The same turns and mirrors carry the whole set onto itself and the rows of a family onto each other. Which other rows belong to the same family as each row named below? List them in the order they appear above.
These 20 rows form 5 families of 4 rows each.
F:  .22 -.34 -.15  .30 -.24  .19 -.07 -.16 -.22  .01 -.04 -.14  .16 -.04  .19 -.15 -.12 -.13  .42 -.13  .49 -.11 -.20  .37 -.01  .01
Y:  .11 -.25 -.33  .26 -.06  .22  .08 -.24 -.17  .02 -.16 -.17  .13  .03  .20 -.11 -.18 -.05  .41 -.07  .41 -.40 -.37  .31  .07 -.10
P: -.38 -.14 -.12  .49 -.13  .37 -.08 -.24 -.18  .27  .19  .39  .13  .24 -.12  .08  .09  .21 -.16 -.04  .33 -.19 -.35  .01 -.12 -.34
M:  .07 -.07 -.31 -.03 -.39  .22 -.26 -.04  .20  .14 -.02  .20  .19  .36 -.07 -.15  .10 -.14  .08 -.09  .34 -.18 -.14 -.13  .12 -.31
T:  .10 -.21 -.07  .42 -.29  .12 -.14 -.26  .01  .09 -.09 -.22  .24  .16  .16 -.31 -.14 -.13  .35 -.20  .30 -.27 -.22  .47  .05 -.07
X: -.29 -.08 -.09  .32  .00  .20  .10 -.03 -.17  .04  .19  .23  .17  .26 -.07  .01  .16  .22 -.31 -.14  .51 -.34 -.42  .01  .01 -.21
V:  .14  .20 -.11  .02 -.43  .35  .03 -.13  .23  .17  .12 -.01  .33  .23  .01 -.04  .11 -.12  .13 -.04  .33 -.14 -.06 -.10 -.05 -.13
Z: -.20 -.19 -.13  .10 -.02  .59  .06 -.06 -.23  .13 -.10  .23  .19 -.16  .23 -.28  .20  .23  .04 -.02  .06  .00 -.14  .32  .20 -.42
Q: -.01 -.14 -.11  .24  .20  .49  .19 -.20 -.40  .12 -.14  .22  .13  .00  .11 -.21  .16  .18  .01 -.12  .26  .14 -.03  .41  .00 -.25
J: -.50  .01 -.15  .39  .02  .21 -.08 -.19  .00  .17  .16  .36  .27  .25  .07 -.12  .15  .27 -.18  .01  .37 -.42 -.31  .08 -.10 -.23
U:  .05 -.09  .08  .16  .03  .33  .21 -.08 -.38  .09 -.02  .21  .23 -.13  .27 -.14  .22  .08  .07 -.12  .25  .12 -.09  .51  .09 -.27
G: -.15  .02 -.19  .15 -.34  .34 -.21 -.04  .34  .18 -.05  .24  .36  .39  .04 -.14  .02 -.22  .05  .04  .30 -.14 -.14 -.10 -.12 -.27
H:  .24 -.38 -.18  .28 -.21  .18 -.24 -.26 -.15  .17 -.19 -.06  .41  .12  .13 -.28 -.14  .00  .36  .03  .27 -.26 -.24  .40  .05  .00
A:  .01  .10 -.03  .20 -.47  .26 -.26 -.04  .32  .26  .04  .12  .34  .22  .06 -.10 -.05 -.23  .03  .01  .42 -.24 -.28 -.01 -.01 -.38
B:  .25 -.08 -.09  .27 -.08  .17 -.11 -.27 -.05  .04 -.15 -.19  .26  .00  .14 -.41 -.11 -.18  .26 -.17  .52 -.25 -.18  .44  .12 -.10
D: -.06  .05 -.23  .17 -.47  .20 -.16  .02  .30  .28  .11 -.08  .28  .30  .04 -.20  .19 -.18  .10 -.09  .39 -.13 -.02  .03 -.04 -.25
W:  .08 -.08  .12  .29  .05  .56  .19 -.07 -.34  .18  .01  .11  .37 -.05  .18 -.21  .25  .16 -.07 -.08  .02 -.05 -.23  .42  .07 -.15
N: -.43 -.16 -.04  .37 -.23  .21 -.14 -.27 -.10  .15  .24  .18  .35  .11 -.08 -.13  .09  .42 -.17  .04  .51 -.29 -.26  .04 -.05 -.08
S: -.40 -.13 -.16  .37  .07  .30 -.06 -.30 -.28  .08  .24  .43  .19  .13 -.11 -.01  .23  .10 -.12 -.09  .47 -.27 -.34  .01 -.04 -.20
R: -.03 -.08  .02  .18  .12  .58  .08 -.20 -.35  .00  .00  .43  .16 -.15  .27 -.16  .14  .13  .11 -.09  .08 -.05 -.19  .31  .05 -.22

Which other rows belong to the same family as J? F, D, R
Which other rows belong to the same family as S? T, U, G
Which other rows belong to the same family as A? P, Q, B
Which other rows belong to the same family as X? M, H, W

The same turns and mirrors carry the whole set onto itself and the rows of a family onto each other. Which other rows belong to the same family as each row named below? List them in the order they appear above.
These 15 rows form 5 families of 3 rows each.
Rukeg: -.09  .05 -.12  .02  .14  .15  .36  .02  .04 -.38  .23  .05  .14  .24  .14 -.02 -.01 -.34  .11 -.01 -.09 -.23 -.34  .51 -.16 -.05
dad:  .04 -.12 -.04 -.04  .07  .13 -.20  .13  .27 -.35 -.30 -.22  .00 -.19 -.03 -.07  .41  .16  .04  .01 -.07 -.31  .03  .25 -.05 -.15
vame:  .24 -.30 -.09  .06 -.07  .11  .10  .02  .00 -.09  .01 -.23  .21 -.20 -.30 -.18  .16 -.36 -.11 -.05 -.18 -.15 -.16  .26  .08 -.11
letan: -.29  .31 -.21 -.10 -.06  .01 -.08  .09  .04  .11  .05 -.03 -.05  .26  .05  .03 -.22  .24  .15  .07 -.10 -.28 -.12  .28 -.33 -.28
kugel:  .29 -.09  .01 -.07  .16  .15  .04  .10  .29 -.38 -.09 -.11  .10 -.03 -.04 -.17  .27  .03  .16 -.36  .00 -.18 -.23  .37 -.03 -.17
Filen: -.29  .07 -.27  .11 -.08 -.24  .18 -.06 -.19 -.13  .19 -.16 -.06 -.20  .03  .11 -.06 -.02  .29  .14  .00  .09 -.37  .27  .20 -.13
Suru: -.40  .26 -.23  .01  .07 -.01 -.06  .25  .19  .00 -.07 -.05 -.05 -.23  .33  .15  .13  .00  .34  .21 -.10 -.19 -.13  .23 -.32 -.16
lur:  .06 -.03 -.15 -.11 -.07  .07 -.30 -.06  .04 -.08 -.05 -.24  .02  .14 -.04 -.17  .06  .45  .11 -.08  .00 -.29 -.06  .32 -.24 -.35
lafu: -.05  .19 -.17 -.01  .15  .09 -.05  .25  .22  .03  .12  .11  .10 -.12  .37 -.02  .13 -.08  .45 -.20 -.05 -.15 -.34  .30 -.36 -.25
rofu:  .07 -.38 -.29  .18 -.25  .25 -.05 -.08 -.19 -.14  .11 -.03  .10 -.14 -.14 -.22  .20  .09  .05  .10 -.27 -.15 -.14  .37  .06 -.12
mazum: -.16  .04 -.17 -.14 -.06  .04  .14 -.21 -.01 -.30  .07 -.33 -.04  .30 -.12 -.06 -.24  .21  .07  .09  .08 -.20 -.14  .44 -.13 -.21
lopu: -.28 -.09 -.19  .05  .01  .13  .27 -.10 -.01 -.52  .02 -.22  .02  .05  .09  .02  .08 -.18  .01  .36 -.09 -.28 -.10  .49 -.12  .01
mutu: -.07  .02 -.28  .13 -.01 -.15  .25  .03 -.17  .08  .23 -.17  .19 -.21  .04  .01 -.03 -.50  .12  .18 -.16 -.01 -.34  .27 -.12 -.11
dor: -.25  .05 -.02  .04 -.16  .07 -.25  .31  .09  .12 -.05  .13 -.10 -.15 -.15  .06  .01 -.04  .08 -.13 -.18 -.25 -.18  .03  .22 -.17
nik:  .05  .03 -.07  .01  .01 -.12 -.16  .27  .11  .25  .00 -.15  .12 -.41 -.04 -.02  .14 -.30  .17 -.16 -.07 -.08 -.25  .03 -.03 -.24

Which other rows belong to the same family as Filen? rofu, dor
Which other rows belong to the same family as Suru? dad, lopu
Which other rows belong to the same family as kugel? Rukeg, lafu

The same turns and mirrors carry the whole set onto itself and the rows of a family onto each other. Which other rows belong to the same family as each row named below? List them in the order they appear above.
These 32 rows form 4 families of 8 rows each.
bugev:  .21  .11  .00  .16  .15 -.26 -.07  .18  .17  .01  .07  .04 -.11
poni:  .21  .00 -.09 -.14 -.22 -.29  .01 -.10 -.33 -.24  .00  .01 -.06
diz: -.01  .28 -.18 -.30 -.09  .28 -.15  .12 -.09  .04 -.02 -.11  .01
Mezel:  .20  .28  .02 -.40 -.15 -.06  .06  .09 -.21 -.01 -.15  .19 -.03
zatab:  .12  .08 -.22 -.22  .02 -.23  .12 -.11 -.09 -.05 -.05 -.24  .10
vufe:  .21  .07  .04 -.05  .01  .06  .20 -.26 -.32  .14 -.08  .02  .18
lufo:  .16  .23  .04 -.14 -.15  .05 -.25  .07 -.31  .02  .01 -.18  .00
mabo:  .12  .07 -.08 -.20 -.21  .18  .17 -.11 -.30 -.10 -.10  .43 -.01
Vog:  .16 -.04 -.06  .21 -.02 -.18 -.09  .14  .03 -.18  .12  .33 -.23
kugar:  .14 -.06  .25 -.07 -.19 -.21 -.03  .06  .09  .26 -.16 -.01 -.10
lir:  .09  .13 -.16 -.01  .08 -.04 -.04  .26  .29 -.05  .03  .30 -.19
mobek:  .10 -.01 -.10  .21  .07  .17  .04  .05  .11 -.01  .07  .46 -.12
Sofad:  .05  .16 -.18 -.28  .02  .26  .26 -.11 -.08  .11 -.14  .18  .12
lenub:  .06 -.08 -.24  .25  .16 -.06  .01  .05  .21 -.09  .12  .14 -.10
Lasu:  .16 -.14  .31  .04 -.25 -.12 -.02 -.02 -.05  .24 -.13  .19 -.12
sizi:  .14  .15  .07 -.04 -.22  .23 -.20 -.02 -.44  .01  .01  .03 -.01
rodu:  .05 -.04  .11 -.13 -.08 -.09  .06  .05  .26  .32 -.18 -.06 -.05
fik: -.08  .11 -.35 -.19 -.11  .23 -.13  .02 -.07 -.13  .05 -.18  .00
dako:  .09 -.32  .16  .15 -.30 -.10  .01 -.13 -.06  .10 -.06  .19 -.15
duv: -.08  .04 -.32 -.09 -.15  .41 -.08 -.06 -.17 -.11  .05  .01  .02
Zud:  .14  .13 -.04  .15  .25  .07  .06  .09  .24  .18  .01  .18  .01
Dul:  .04 -.12 -.30 -.02 -.03  .02  .21 -.30 -.21 -.12  .01 -.01  .13
buroz:  .07  .00 -.09  .06 -.23  .19 -.19 -.12 -.41 -.12  .08 -.05 -.01
Vus:  .22 -.03  .06  .37  .14 -.05 -.01 -.02 -.01  .06  .10  .22 -.04
saf: -.01 -.35 -.02  .05 -.34 -.02  .03 -.07  .04 -.03 -.05  .30 -.22
fise:  .04  .08 -.31 -.37 -.19 -.10  .08  .02 -.08 -.27 -.05  .14 -.09
kiviv: -.02  .02 -.22 -.08 -.27  .27 -.18 -.02 -.32 -.21  .08  .10 -.09
guzar:  .24  .18  .15  .12  .05 -.04 -.06  .19  .04  .08  .01  .38 -.15
nuv: -.11 -.31 -.17  .00 -.23  .10  .11 -.08  .21  .03 -.07  .25 -.15
Pagir:  .08  .25 -.05 -.16 -.04  .19 -.15  .03 -.18  .13 -.02 -.26  .10
kili: -.12 -.23 -.20 -.10 -.16 -.01  .10 -.01  .33  .07 -.10  .06 -.12
zozaz: -.04 -.06 -.06 -.22 -.13 -.01  .07  .10  .36  .21 -.16  .05 -.11

Which other rows belong to the same family as sizi? diz, lufo, fik, duv, buroz, kiviv, Pagir
Which other rows belong to the same family as Dul? poni, Mezel, zatab, vufe, mabo, Sofad, fise
Which other rows belong to the same family as rodu? kugar, Lasu, dako, saf, nuv, kili, zozaz

The same turns and mirrors carry the whole set onto itself and the rows of a family onto each other. Which other rows belong to the same family as each row named below? List them in the order they appear above.
These 33 rows form 11 families of 3 rows each.
Zanes: -.08  .13 -.08 -.06  .04 -.32 -.08 -.06
Bopar: -.06 -.17  .30  .06 -.03  .15 -.21 -.21
Nuf: -.11  .10 -.03  .07  .14 -.24  .13  .06
fus:  .40  .05 -.07 -.06  .02  .20 -.07  .00
gela: -.10  .16 -.04  .04  .17 -.22  .11 -.05
Fazu:  .27  .02 -.07 -.13 -.31  .15 -.18 -.02
Zel:  .11 -.15  .28  .04 -.08  .24 -.17 -.25
Zur: -.01 -.06  .27  .04 -.09  .17 -.29 -.23
Lisuf: -.13  .03 -.02  .08  .12 -.14  .21  .12
sop:  .37  .06 -.11 -.02 -.18  .05 -.14  .12
dafo:  .40  .03 -.05 -.19 -.17  .05 -.01  .02
Fut: -.02 -.18  .33  .10 -.12  .06  .04 -.26
natu:  .01 -.21  .16  .09 -.13  .16 -.24 -.25
vef: -.15  .07  .11  .09  .12 -.27  .09 -.07
Loni: -.08 -.04  .32  .11  .06  .20 -.12 -.21
pubu: -.08  .15  .07  .16  .17 -.20  .12  .04
Roki: -.08 -.21  .25  .01 -.07  .23 -.22 -.05
Kig:  .19  .00 -.15 -.22 -.22  .11  .01  .15
Bas:  .34  .01 -.11 -.18 -.22  .11 -.02  .02
zasi: -.18  .16  .04  .01  .20 -.14  .10 -.04
buz:  .37  .00 -.05 -.16 -.16 -.02  .05  .13
Satep: -.12 -.02  .32  .15  .07  .15 -.17 -.13
kipe:  .32  .07 -.12 -.11 -.29  .01  .04  .03
Niv:  .00 -.19  .27  .10 -.05  .10 -.20 -.27
vuken: -.08 -.17  .24  .03  .03  .19 -.28 -.09
kepun:  .22 -.04 -.11 -.24 -.28  .07 -.02  .06
sulak: -.22  .00 -.02  .09  .10 -.13  .12  .13
rap:  .34  .10 -.19 -.15 -.13 -.02 -.02  .04
Ragi: -.03  .12  .03  .04  .01 -.30  .17  .10
zav: -.05 -.05  .24  .17 -.12  .24 -.08 -.25
visi:  .31  .00 -.15 -.10 -.24  .11 -.18 -.03
mereb: -.01  .14 -.04  .08 -.02 -.23  .20  .13
bir: -.13  .22  .11  .00  .01 -.27  .07  .04

Which other rows belong to the same family as Bas? Bopar, Nuf
Which other rows belong to the same family as sop? zav, bir
Which other rows belong to the same family as Fazu? Satep, mereb
Which other rows belong to the same family as vef? Zel, rap
Which other rows belong to the same family as pubu? Zur, kipe
Which other rows belong to the same family as Niv? gela, dafo
Which other rows belong to the same family as visi? Loni, Ragi

The same turns and mirrors carry the whole set onto itself and the rows of a family onto each other. Which other rows belong to the same family as each row named below? List them in the order they appear above.
These 15 rows form 5 families of 3 rows each.
Zar: -.16  .28 -.08  .02 -.03  .14 -.08 -.14  .14 -.14  .16 -.18  .17  .00
Pil: -.05  .32  .17 -.25 -.11 -.07  .08 -.13 -.07  .17 -.16  .02  .11 -.19
sobog: -.16 -.12 -.13  .18 -.03 -.08 -.18 -.12 -.07  .01  .12  .00 -.14  .36
Tise:  .26 -.03  .33  .33  .07 -.15  .13  .16 -.02 -.04 -.14 -.11 -.01  .01
Kidol:  .24  .09  .15  .06  .08  .06  .13  .03  .06 -.05 -.14 -.22  .10 -.36
luk:  .08  .20 -.02  .33  .24 -.18  .16 -.14  .06  .15 -.05 -.11  .00  .08
nisuv: -.19  .03  .08 -.29 -.26 -.06 -.16 -.12 -.19  .13 -.05  .14 -.04  .06
vope:  .02  .06  .14 -.06 -.04 -.27  .07 -.13 -.21  .32 -.23  .15 -.11  .04
Konuz:  .07  .10  .28  .06 -.14  .13 -.04  .18  .06 -.30  .05 -.21  .17 -.14
masur:  .21 -.36  .08  .21  .04 -.14 -.02  .03 -.15  .10 -.15 -.02 -.22  .05
ren:  .10  .19 -.04  .06  .04  .00  .50  .00  .11  .19 -.02 -.03 -.04 -.03
nitu: -.16  .08 -.14 -.21 -.26  .23  .18  .01  .12 -.05  .20 -.04  .02  .01
zifi:  .02 -.27  .23  .17 -.20 -.03 -.18  .18 -.12 -.19  .04 -.03 -.10  .21
lato: -.04 -.20 -.15  .04 -.15 -.04  .23  .01 -.06  .17  .08  .12 -.26  .30
visem: -.04 -.22  .02 -.14 -.23  .19 -.26  .04 -.04 -.21  .08 -.11  .00 -.09

Which other rows belong to the same family as luk? Zar, sobog
Which other rows belong to the same family as visem? Kidol, masur
Which other rows belong to the same family as Tise? Konuz, zifi

